50 stands for zero in the data rows.
Here are some points, one per row:
[61 46 64 61 47 59 44 60 34 21 43 62 52 45 42 53 42 43 43 54 54 60 42 42 50 50 54 51 51 41 54 26]
[20 40 51 44 49 65 17 67 75 91 57 26 25 62  8 26 56 58 69 41 52 53 58 75 35 65 29 50 30 50 59 40]
[57 30 66 47 40 56 55 48  4 26 34 23 69 77 59 46 42 33 57 41 44 34 27 50 69 48 36 64  4 58 59 58]
[58 53 45 31 24 32 64 25 43 62 43 59 76 38  3 59 46 62 37 27 45 64 53 71 63 61 40 52 51 38 47 46]
[71 54 56 46 53 57 39 45 44 31 38 63 54 54 53 57 44 51 47 59 52 53 47 58 49 53 56 41 54 31 41 52]
[26 68 61 63 37 56 57 48 51 74 35 72 45 46 48 42 68 47 81 47 80 22 72 38 38 45 55 24 48 47 35 52]
[48 31 29 66 35 87 80 46 52 54 62 72 34 46 90 68 67 78 56 42 19 47 61 58  7 63 25 55 34 72 43 48]
[35 39 17 58 11 80 42 16 53 71 38 22 55 36 39 56 29 64 67 51 52 56 31 67 95 32 71 64 53 42 63 43]
[60 77 60 37 52 54 51 61 54 31 45 48 56 49 56 52 62 58 44 48 56 39 51 46 69 57 41 53 54 56 41 48]
[38 76 38 38 43 47 65 47 49 51 48 59 29 71 53 52 40 50 40 47 52 43 46 59 63 43 47 35 60 44 37 50]
[59 47 50 43 46 53 40 43 47 49 74 68 34 50 51 54 35 57 47 45 60 49 49 79 65 51 52 51 60 36 46 38]
[89 16 55 33 58 37 40 62 72 88 74 47 73 42 61 40 38 44 59 44 34 62 59 43 33 72 26 46 38 25 30 52]
[69 70 51 35 54 51 48 66 50 46 47 51 56 54 62 57 61 48 49 44 50 47 53 47 60 42 42 56 50 45 50 51]
[77 40 35 69 55 50 47 37 65 61 41 58 59 45 61 42 50 68 35 44 67 33 33 43 86 47 50 38 56 25 24 35]
[64 30 67 63 45 63 51 56 50 49 61 68 44 44 31 46 44 43 48 55 64 50 45 61 48 63 64 51 46 32 59 31]
[56 38 41 57 76 61 41 55 26 23 59 60 59 26 51 59 20 51 60 41 75 81 54 54 60 61 44 41 63 49 52 61]
[61 69 46 60 42 22 58 41 32 59 56 46 49 31 38 32 54 49 52 53 30 39 44 62 43 65 35 66 48 51 66 37]
[60 43 63 58 60 57 44 57 50 52 64 52 40 45 34 47 44 50 43 55 54 55 50 50 42 43 60 42 47 53 52 35]
[44 29 38 49 37 66 48 25 74 35 35 65 50 43 72 57 67 54 20 47 40 53 51 38 13 67 36 41 41 76 44 55]
[37 73 37 37 49 50 66 35 51 45 55 60 44 65 42 51 49 41 48 52 53 47 47 62 67 46 50 42 50 55 34 46]
[64 35 65 41 72 48 44  9 76 75 71 62 27 43 33 34 66 64 74 40 31 75 56 39 69 51 56 63 36 35 61 45]
[39 62 64 42 29 36 36 78 51 17 35 41 70 45 51 80 53 49 48 57 61 48 49 44 51 42 40 46 72 40 54 54]
[30 41 54 63 57 54 73 53 60 45 40 61 47 48 64 52 55 68 43 54 31 50 69 51 61 55 51 54 34 71 51 55]
[35 75 60 68 64 64 31 67 42 82 20 20 49 58 37 55 42 43 20 15 33 74 27 55 41 69 59 62 46 52 40 41]
[38 37 44 46 40 55 57 33 69 39 35 56 40 36 71 51 42 58 30 37 48 50 53 45 21 49 44 43 36 76 46 51]
[62 85 62 50 72 58 52 38 65 50 44 46 56 50 64 56 55 41 68 42 57 40 64 67 34 57 50 58 49 57 34 48]
[25 32 57 43 38 62 57 75 26 60 59 44 53 58 51 28 53 30 55 43 66 41 34 22 29 75 59 86 69 44 77 51]
[23 60 53 47 51 40 66 36 45 49 38 51 70 51 55 44 40 47 43 65 54 57 73 67 50 57 43 31 52 33 55 42]
[55 35 47 61 33 75 67 26 57 59 33 35 64 51 32 56 51 64 79 51 62 61 48 52 81 41 70 52 63 29 71 60]
[54 64 44 44 33 27 63 61 48 63 48 66 49 50 42 43 49 54 60 51 51 63 50 53 50 60 76 49 56 58 63 54]
[75 41 33 42 55 46 59 64 53 61 52 21 66 57 76 38 40 47 56 62 57 43 65 36 60 52 38 41 45 52 44 33]
[48 51 53 21 25 15 66 32 32 63 36 55 23 50 35 41 33 56 68 47 48 60 26 60 44 48 50 39 53 56 37 58]
[52 32 62 31 32 71 59 79 28 31 48 28 63 33 46 32 48 22 59 70 53 51 43 17 41 59 32 56 47 52 70 58]
[75 54 46 29 37 46 40 42 35 57 54 28 48 57 66 48 58 43 52 65 33 58 55 50 64 71 44 38 59 58 36 39]
[41 45 44 43 64 46 33 61 52 59 61 46 31 20 49 43 46 59 37 51 67 65 62 41 55 41 50 47 50 57 47 36]
[39 42 48 51 44 49 75 45 64 41 42 54 23 22 71 49 58 42 39 36 38 46 57 68 47 56 51 50 42 66 55 70]
[50 33 63 44 72 12 48 26 48 47 60 32 53 50 62 53 66 49 65 21 51 43 51 33 31 47 74 70 56 52 19 27]
[34 44 75 58 55 72 58 31 68 69 62 37 25 48 20 70 35 53 43 65 45 32 40 39 41 45 89 56 55 18 63 47]
[35 46 38 32 72 56 23 57 50 30 62 46 37 67 37 22 36 58 51 29 43 33 68 60 18 61 83 55 74 35 36 81]
[47 57 55 51 22 52 53 70 34 31 44 49 71 51 50 63 69 37 45 48 46 57 47 53 62  5 45 69 53 42 60 54]
[51 37 34 48 79 41 45 54 24 48 55 50 63 53 60 51 60 56 36 46 60 53 57 52 53 58 66 38 56 57 59 36]
[37 28 56 42 71 58 52 56 45 43 68 56 48 38 38 46 49 44 45 48 67 53 44 58 53 63 57 51 46 37 59 28]
[61 45 60 50 69 53 35 57 57 58 61 44 37 41 36 49 53 52 47 61 53 56 48 58 38 46 68 34 45 51 49 49]
[38 38 58 68 59 27 63 41 51 45 39 48 43 78 69 40 59 44 65 68 33 51 40 76 55 39 24 40 47 68 65 49]
[65 62 39 51 41 52 46 55 53 59 55 56 54 57 55 38 49 38 57 49 46 61 52 53 67 49 58 46 50 52 47 51]
[67 43 71 68 49 30 45 41 35 67 51 43 50 46 48 57 41 49 50 46 46 27 77 51 53 30 33 52 55 37 93 58]
[62 62  5 69 38 15 30 64 42 31 29 66 41 25 19 44 49 22 53 70 44 42 44 30 42 55 61 72 21 38 73 38]
[48 52 29 81 83 54 88 60  0 73 50 27 55 35 54 78 67 45 19 58 63 72 15 20 47 44 37 54 71 43 24 70]
[52 58 40 45 21 48 76 59 50 38 45 46 65 54 34 73 56 64 62 52 60 46 42 41 85 24 56 73 55 39 64 50]
[44 39 45 66 59 34 41 64 85 46 81 14 42 56 28 15 71 71 44 59 51 61 75 64 43 46 50 24 52 48 20 47]
[75 55 49 42 75 73 71 43 25 49 54 61 70 49 42 69 49 16 48 58 66 28 31 37 54  6 37 53 65 76 64 50]
[42  6 54 49 46 41 73 64 69 74 15 76 37 74 72 54 45 45 28 59 43 50 59 59 46 37 64 61 49 73 38 67]
[66 73 58 87 38 53 47 26 56 60 59 63 35 36 34 24 37 46 35 60 59 46 65 70  0 54 67 82 38 72 49 66]
[66 49 65 52 52 57 40 53 43 55 56 55 37 44 38 50 27 44 38 59 35 44 59 46 63 58 51 43 65 48 52 56]
[20 13 64 51 50 34 34 79 77 18 28 42 48 78 32 99 61 41 51 59 58 28 52 29 88 21 33 56 58 73 36 58]
[68 36 20 47 62 36 33 42 67 54 66 44 62 58 57 38 65 68 55 48 52 26 59 69 42 33 55 24 59 39 34 72]
[41 76 62 45 59 52 58 53 52 46 64 51 57 51 65 50 60 64 53 49 42 46 49 54 58 55 42 51 47 56 43 41]
[81 59 71 52 56 48 49 44 55 63 49 57 47 50 50 36 51 72 59 62 58 37 56 51 47 56 47 54 54 46 60 49]
[58 75 60 65 48 55 27 54 57 29 50 56 55 50 54 32 56 49 37 41 35 60 36 31 47 29 41 29 50 58 61 49]
[34 64 56 58 44 22 28 55 68 34 75 41 61 68 72 76 57 45 43 68 58 50 35 27 60 81 44 51 32 70 67 81]
[58 62 51 41 38 60 60 76 28 38 38 45 59 50 64 71 56 37 45 45 66 36 35 52 51 27 43 50 54 38 60 52]
[66 54 52 13 74 65 45 46 32 45 44 48 46 55 45 43 64 57 38 76 51 56 46 40 45 26 45 66 47 71 70 65]
[49 49 25 74 66 29 56 61 87 16 18 56 43 66 35 69 47 38 65 50 52 44 35 44 45 52 35 72 74 52 84 52]
[52 36 44 48 70 42 29 45 78 52 65 45 47 43 49 34 57 60 54 52 52 53 52 77 46 51 64 31 52 27 32 63]
[20 51 56 56 52 75 47 55 25 75 54 83 63 32 73 57 54 73 86 56  9 43 56 53 45 58 37 35 52 71 31 37]
[18 72 57 43 49 27 52 60 64 47 57 50 73 54 62 56 30 62 47 64 46 49 25 48 69 43 45 54 38 36 53 59]
[63 67 40 39 30 43 66 69 57 38 62 36 61 64 42 65 35 44 55 38 38 55 41 29 47 56 77 41 40 59 50 56]
[17 65 51 39 53 62 63 39 63 62 34 72 60 58 51 48 44 32 50 51 45 47 65 53 53 40 53 30 51 39 26 53]
[48 41 41 52 44 58 33 50 40 57 60 34 41 44 36 57 41 47 34 27 52 56 53 63 47 73 52 48 53 51 38 40]
[39 87 54 45 73 57 66 46 51 62 47 61 55 57 70 48 42 73 66 48 50 58 72 39 52 57 54 48 29 36 43 37]
[48 49 53 54 29 48 41 43 42 29 57 49 33 49 52 29 44 39 64 31 50 64 48 43 37 58 67 72 62 62 55 72]
[32 57 46 60 41 63  4 18 50 36 63 63 47 76 96 49 72 29 35 54 50 65 65 29 17 64 22 38 50 68 47 44]
These points spread out most along one direction. Where along it does each point below lie, from 0 to 99? 50 is the average, and the first point above lies past it. One standard deviation of the points above along it is 16.
[52 58 40 45 21 48 76 59 50 38 45 46 65 54 34 73 56 64 62 52 60 46 42 41 85 24 56 73 55 39 64 50] 84
[52 32 62 31 32 71 59 79 28 31 48 28 63 33 46 32 48 22 59 70 53 51 43 17 41 59 32 56 47 52 70 58] 74
[52 36 44 48 70 42 29 45 78 52 65 45 47 43 49 34 57 60 54 52 52 53 52 77 46 51 64 31 52 27 32 63] 23
[32 57 46 60 41 63  4 18 50 36 63 63 47 76 96 49 72 29 35 54 50 65 65 29 17 64 22 38 50 68 47 44] 35
[38 76 38 38 43 47 65 47 49 51 48 59 29 71 53 52 40 50 40 47 52 43 46 59 63 43 47 35 60 44 37 50] 52
[25 32 57 43 38 62 57 75 26 60 59 44 53 58 51 28 53 30 55 43 66 41 34 22 29 75 59 86 69 44 77 51] 62
[44 29 38 49 37 66 48 25 74 35 35 65 50 43 72 57 67 54 20 47 40 53 51 38 13 67 36 41 41 76 44 55] 37
[44 39 45 66 59 34 41 64 85 46 81 14 42 56 28 15 71 71 44 59 51 61 75 64 43 46 50 24 52 48 20 47] 18
[48 52 29 81 83 54 88 60  0 73 50 27 55 35 54 78 67 45 19 58 63 72 15 20 47 44 37 54 71 43 24 70] 73
[62 85 62 50 72 58 52 38 65 50 44 46 56 50 64 56 55 41 68 42 57 40 64 67 34 57 50 58 49 57 34 48] 39
[20 40 51 44 49 65 17 67 75 91 57 26 25 62  8 26 56 58 69 41 52 53 58 75 35 65 29 50 30 50 59 40] 19
[58 62 51 41 38 60 60 76 28 38 38 45 59 50 64 71 56 37 45 45 66 36 35 52 51 27 43 50 54 38 60 52] 80
